Rotation paths and how fast each direction turns (deg/step):
Each turn is a multiple of 5 degrees from 10 to 175, or 0.
Each row of a path follows its step; steps can be skipped.
path 1
step 0: .05; -.05; .15; .02; .18; .21; -.02; -.14; .07; .08; .01; -.03; .37; .01; -.10; -.02; -.05; .12; .05; -.04; -.17; -.01; -.07; .03; .02; -.03; .14; -.03; -.21; .06; .32; .08
step 1: -.07; .06; .04; .04; .28; .01; .03; -.08; -.02; .07; .16; -.08; -.09; .12; .12; -.02; .24; -.18; -.18; -.04; -.04; .16; -.06; .18; -.21; -.16; .08; .02; .00; -.22; .18; -.10
step 2: .06; .02; .03; -.09; -.20; .17; .13; .02; -.09; -.17; .20; -.02; -.07; .14; -.09; -.01; -.21; .00; .02; -.06; -.11; -.05; -.04; .03; -.02; -.24; .05; -.14; -.16; -.15; .08; -.35
step 3: .22; .10; .00; .21; .11; .23; -.02; .12; .00; .09; -.13; .01; .18; -.16; -.13; .17; -.15; .04; -.12; .03; -.02; -.01; -.02; .24; -.09; .03; .25; -.07; -.13; -.05; .12; -.03
step 4: -.02; .00; .29; -.05; .24; .04; -.02; .10; -.10; .07; .05; .00; .19; .12; -.07; -.18; .16; .04; -.19; -.20; .00; .20; .02; -.08; -.11; -.22; .11; .06; -.09; .06; .15; -.09
step 5: -.06; .12; .07; -.01; .00; .21; -.09; -.26; .13; .00; .16; -.12; -.06; .12; .14; -.01; -.02; .00; .08; -.05; -.11; -.09; -.12; .01; -.04; -.09; .03; -.09; -.15; -.17; .38; -.16
step 6: .05; .05; -.09; .14; .14; .16; .23; -.07; -.11; -.06; .15; -.01; .03; -.01; -.19; .08; -.09; -.18; -.12; .09; -.09; .02; .03; .30; -.23; -.18; .14; -.05; -.02; -.12; -.08; -.14
step 7: .20; -.09; .12; -.01; -.09; .16; -.04; .32; -.21; .03; -.06; -.04; .13; .11; -.08; -.05; -.03; .10; -.09; -.07; .06; .15; -.07; -.03; .01; -.12; .20; -.21; -.07; -.10; .17; -.18
step 8: .04; .25; .19; .14; .14; .10; -.21; -.13; .06; -.01; -.03; -.12; .11; -.08; .09; .03; -.05; .14; -.15; -.18; -.10; -.03; .02; .11; -.09; -.12; .07; .12; -.25; .13; .23; -.09
Speeds:
.04; .01; .05; .00; .02; .02; .07; -.02; .04; -.06; .08; .05; .01; .01; .01; .00; .03; .05; -.10; .06; .02; .04; .05; .00; .01; -.10; -.07; .02; .03; .10; -.08; -.02  155
.12; -.04; .03; -.07; -.05; .02; -.01; .01; .07; .03; .02; -.06; -.01; -.03; .05; .00; -.02; -.04; .07; -.04; -.01; -.05; .03; .03; -.03; -.05; -.04; -.09; -.03; .07; .04; .06  140
.08; .00; .02; .08; -.06; .00; -.04; .13; -.06; -.04; .01; .03; -.02; -.03; -.06; .06; -.04; .05; .01; -.02; .01; .01; .10; .01; .00; .00; -.04; .07; -.03; -.04; .02; .03  85
.00; -.05; -.03; .01; .07; .00; .09; .06; -.03; .08; -.01; .04; .07; .04; .00; -.02; .05; -.06; .01; .05; .05; .05; .07; .08; -.02; .00; .04; -.02; .04; -.02; .02; .11  125
.07; .02; -.08; .02; -.08; -.08; .00; -.03; -.06; .03; -.03; .07; .04; .03; .02; .07; -.04; -.05; -.07; -.04; .03; -.01; -.05; .01; .03; -.07; .02; -.08; -.03; -.03; -.06; -.02  85
path 2
step 0: .06; -.13; .17; -.13; .29; -.06; .17; -.08; .04; .27; .12; .20; .13; -.13; .11; .09; .18; .23; .08; -.05; -.05; .11; .10; -.25; -.07; .19; .15; -.09; .03; .01; -.01; .09
step 1: -.06; .10; .04; -.22; -.12; .02; -.22; .12; .25; -.05; -.13; .20; -.07; -.08; -.08; -.10; .01; .07; -.25; .10; .02; -.16; .15; -.16; .05; .01; -.36; -.07; -.12; .08; .10; -.15
step 2: .22; .09; .10; .02; -.19; .20; -.01; .11; .20; .04; .05; -.14; -.08; -.32; .00; .23; -.03; .05; .33; -.11; .03; .01; .02; -.11; -.06; -.15; .22; -.11; -.13; -.03; -.05; .08
step 3: -.37; -.04; .32; -.12; .08; -.04; .05; .05; -.03; -.13; .14; .22; .11; .10; -.08; .15; -.14; .22; -.10; -.13; -.18; .05; .21; -.05; -.02; -.02; -.02; -.08; .00; -.17; .01; .10
step 4: .10; .06; -.04; -.04; .00; .02; .02; .14; .41; .06; -.05; .17; -.09; -.08; .02; .03; .01; .05; .00; .22; .03; .08; -.11; .10; -.10; .47; -.02; -.20; -.13; .02; -.07; -.06
step 5: .18; .07; .11; -.27; -.17; -.06; -.08; .07; .04; .07; .01; .00; -.02; -.22; -.18; -.02; -.03; .16; -.09; -.19; -.10; -.11; .21; -.29; -.07; .01; .21; .31; .13; .02; -.05; .00
step 6: -.15; -.01; .01; .05; .13; .35; -.01; .19; -.08; .18; .05; .16; -.11; -.08; .06; .13; -.15; .18; .17; -.17; -.07; -.12; .08; -.12; .06; .07; -.30; -.22; -.14; -.06; .03; -.07
step 7: -.06; -.05; .10; .18; -.16; -.09; .15; -.11; .47; -.12; -.22; .10; .07; -.23; .00; -.01; -.01; .18; -.05; .13; .03; -.03; .20; -.02; -.04; .00; .08; -.06; .03; -.16; .04; .19
step 8: .00; -.04; .16; -.14; -.24; .09; -.18; .31; .05; -.04; .13; .00; -.16; .29; -.03; .15; -.12; .21; -.09; -.11; .07; -.03; .04; -.04; .00; .16; .23; .02; -.17; .17; -.15; .00
Speeds:
-.03; .01; .01; .03; .04; .02; .05; .02; -.09; -.02; .00; .03; -.10; -.05; -.03; .03; -.01; -.04; .08; -.01; .01; -.04; .10; .09; -.12; -.05; -.02; .00; .01; -.03; .03; .02  100
-.02; -.04; .00; -.02; .02; -.06; .01; .01; -.01; .01; .09; .07; -.07; .06; .03; -.03; .04; .04; -.03; .10; .05; .05; .02; .01; -.05; .07; .10; .06; -.01; .00; .01; -.07  85
-.03; .07; -.01; -.02; -.08; -.05; .01; -.03; .01; .03; .04; .04; .00; .02; -.02; .03; .05; -.04; .07; -.12; .10; -.07; -.03; .00; .02; .01; .05; .08; -.05; .00; -.05; .05  125
.06; .02; -.01; .13; .06; .04; -.03; -.05; .04; .04; .01; .01; -.01; -.06; .02; .01; .08; -.06; .03; -.03; -.03; .11; .06; .00; .01; .04; .05; -.01; -.05; .01; -.08; .01  160
-.03; -.05; -.01; .07; -.06; .01; -.03; -.02; .01; .00; .01; -.02; -.06; -.02; .06; .01; .04; .07; .01; .05; .08; -.01; .05; -.07; .07; -.14; -.02; -.03; -.07; -.01; .04; .00  70
